[[129 119 118 127]
 [122 140 129 124]
 [117 121 118 105]
 [128 124 134 130]
 [124 125 124 118]]
->
[[129 119]
 [122 140]
 [117 121]]

[[102 135 137 138 115]
 [149 133 138 120 156]
 [118 150 112 118 141]
 [129  99 102 126 117]]
->
[[102 135]
 [149 133]
 [118 150]]

[[145 109 123 126 139]
 [118 120 139 126 150]
 [143 120 121 132 126]
 [127 127 122 124 110]
 [129 134 136 124 137]]
->
[[145 109]
 [118 120]
 [143 120]]

[[141 154]
 [145 121]
 [110 132]
 [108 154]
 [142 137]]
->
[[141 154]
 [145 121]
 [110 132]]

[[128 145 151 109 114]
 [138 152 150 114 123]
 [147 136 117 148 148]
 [108 111 123 115 107]
 [141 128 118 149 153]]
->
[[128 145]
 [138 152]
 [147 136]]

[[137 126 128 112]
 [135 101 128 117]
 [129 125 131 152]
 [132 110 129 129]
 [130 103 130 142]]
->
[[137 126]
 [135 101]
 [129 125]]

[[126 117 131 125]
 [134 117 132 125]
 [142 149 129 120]
 [136 142 149 124]]
->
[[126 117]
 [134 117]
 [142 149]]

[[141 128 149 119]
 [147 129 150 121]
 [127 129 146 112]
 [138 129 148 113]]
->
[[141 128]
 [147 129]
 [127 129]]
---
[[129 134 133]
 [121 118 120]
 [ 99 107  98]
 [111 123 121]
 [113 135 132]]
->
[[133 134 129]
 [120 118 121]
 [ 98 107  99]
 [121 123 111]
 [132 135 113]]

[[142 113 118 119 115 139 139 139 115 139]
 [135 119 122 120 120 136 137 136 119 136]
 [120 139 128 131 136 116 114 122 140 116]
 [133 116 126 126 123 139 149 131 119 136]
 [135 117 123 124 123 139 138 134 116 138]
 [137 117 122 121 122 134 136 136 120 138]
 [120 140 131 132 136 118 115 122 139 119]]
->
[[139 115 139 139 139 115 119 118 113 142]
 [136 119 136 137 136 120 120 122 119 135]
 [116 140 122 114 116 136 131 128 139 120]
 [136 119 131 149 139 123 126 126 116 133]
 [138 116 134 138 139 123 124 123 117 135]
 [138 120 136 136 134 122 121 122 117 137]
 [119 139 122 115 118 136 132 131 140 120]]

[[143 154 131 116 140]
 [136 130 140 116 137]
 [129 121 137 124 130]
 [149 156 139 108 146]
 [106 106 111 152 106]]
->
[[140 116 131 154 143]
 [137 116 140 130 136]
 [130 124 137 121 129]
 [146 108 139 156 149]
 [106 152 111 106 106]]

[[147 113 105 104 103]
 [133 120 139 130 115]
 [133 119 138 138 135]]
->
[[103 104 105 113 147]
 [115 130 139 120 133]
 [135 138 138 119 133]]

[[124 123 132 127 117 125]
 [125 127 129 135 131 129]
 [126 127 127 151 133 120]]
->
[[125 117 127 132 123 124]
 [129 131 135 129 127 125]
 [120 133 151 127 127 126]]

[[129 144 142 151 139 136 135 135 133]
 [128 143 140 151 139 135 138 138 132]
 [127 142 138 152 138 134 139 139 131]
 [128 146 142 150 138 139 134 134 134]]
->
[[133 135 135 136 139 151 142 144 129]
 [132 138 138 135 139 151 140 143 128]
 [131 139 139 134 138 152 138 142 127]
 [134 134 134 139 138 150 142 146 128]]

[[135 121 141 138 129 132]
 [135 135 117 131 123 120]
 [132 132 128 127 126 121]
 [132 124 136 132 129 132]
 [127 131 125 130 129 131]
 [126 124 117 133 157 136]
 [133 113 115 127 150 132]
 [105 144 128 115 105 138]
 [121 148 134 139 142 144]]
->
[[132 129 138 141 121 135]
 [120 123 131 117 135 135]
 [121 126 127 128 132 132]
 [132 129 132 136 124 132]
 [131 129 130 125 131 127]
 [136 157 133 117 124 126]
 [132 150 127 115 113 133]
 [138 105 115 128 144 105]
 [144 142 139 134 148 121]]
---
[[134 125 125 126 126 127 127 119 130 135 111 126 115]
 [124 130 120 130 129 124 129 151 140 126 150 125 146]]
->
[[124 130 120 130 129 124 129 151 140 126 150 125 146]
 [134 125 125 126 126 127 127 119 130 135 111 126 115]]

[[128 118]
 [130 134]
 [126 131]
 [124 150]]
->
[[124 150]
 [126 131]
 [128 118]
 [130 134]]

[[124 102 124 135 146 129]
 [111 118 137 156 131 142]
 [140 113 134 142 146 135]
 [147 114 111 121 111 135]
 [101 121 122 134 143 147]
 [129 149 132 116 104 124]
 [118 133 110 119 121 147]]
->
[[101 121 122 134 143 147]
 [111 118 137 156 131 142]
 [118 133 110 119 121 147]
 [124 102 124 135 146 129]
 [129 149 132 116 104 124]
 [140 113 134 142 146 135]
 [147 114 111 121 111 135]]

[[129 115 139 118 131 120 138 119 122 132 123 113 127 123]
 [134 137 127 132 140 129 111 133 125 115 123 118 129 144]
 [133 103 143 138 129 113 141 109 120 137 125 143 133 129]
 [132 105 142 138 138 113 139 110 120 135 125 121 122 143]]
->
[[129 115 139 118 131 120 138 119 122 132 123 113 127 123]
 [132 105 142 138 138 113 139 110 120 135 125 121 122 143]
 [133 103 143 138 129 113 141 109 120 137 125 143 133 129]
 [134 137 127 132 140 129 111 133 125 115 123 118 129 144]]

[[112 108 150 150 143 104]
 [124 122 134 135 134 122]
 [123 124 127 122 129 123]
 [114 117 147 147 144 113]]
->
[[112 108 150 150 143 104]
 [114 117 147 147 144 113]
 [123 124 127 122 129 123]
 [124 122 134 135 134 122]]

[[124 116 152]
 [144 146 140]
 [119 107 130]]
->
[[119 107 130]
 [124 116 152]
 [144 146 140]]
---
[[126 154 130 137 113]
 [139 143 118 143 108]
 [137 138 134 136 106]]
->
[[126 154]
 [139 143]]

[[122 134 123]
 [138 105 132]
 [132 134 126]
 [133 135 124]
 [113 150 119]]
->
[[122 134]
 [138 105]]

[[116 109 115]
 [108 125 157]
 [145 136 145]
 [142 124 105]]
->
[[116 109]
 [108 125]]

[[156 130]
 [117 127]
 [120 128]
 [128 149]
 [126 112]]
->
[[156 130]
 [117 127]]

[[128 129 128 130 132]
 [128 128 129 142 134]
 [128 132 133 149 134]
 [128 144 135 152 134]]
->
[[128 129]
 [128 128]]

[[144 115 143]
 [144 116 114]
 [123 133 104]
 [148 113 123]]
->
[[144 115]
 [144 116]]

[[153 114 125 113]
 [147 118 114 120]
 [142 106 128 104]
 [134 132 117 135]]
->
[[153 114]
 [147 118]]

[[136 127 126 122 138]
 [139 157 115 151 134]
 [135 106 137 119 144]
 [127 120 131 123 128]]
->
[[136 127]
 [139 157]]
---
[[151 151 105 154 104]
 [139 131 123 134 124]
 [140 140 119 142 116]]
->
[[151 151]
 [139 131]
 [140 140]]

[[125 119 114 126 156]
 [129 124 112 120 125]
 [116 125 126 119 132]]
->
[[125 119]
 [129 124]
 [116 125]]

[[141 132]
 [123 136]
 [127 135]
 [125 149]]
->
[[141 132]
 [123 136]
 [127 135]]

[[123 136 134 126]
 [120 128 149 128]
 [121 120 122 130]
 [132 130 134 120]
 [128 113 128 130]]
->
[[123 136]
 [120 128]
 [121 120]]

[[109 104 125 110 133]
 [128 123 144 157 123]
 [129 130 136 144 130]
 [123 128 136 139 138]
 [110 115 146 140 147]]
->
[[109 104]
 [128 123]
 [129 130]]

[[122 104 106 138]
 [125 138 138 120]
 [120 141 143 146]]
->
[[122 104]
 [125 138]
 [120 141]]
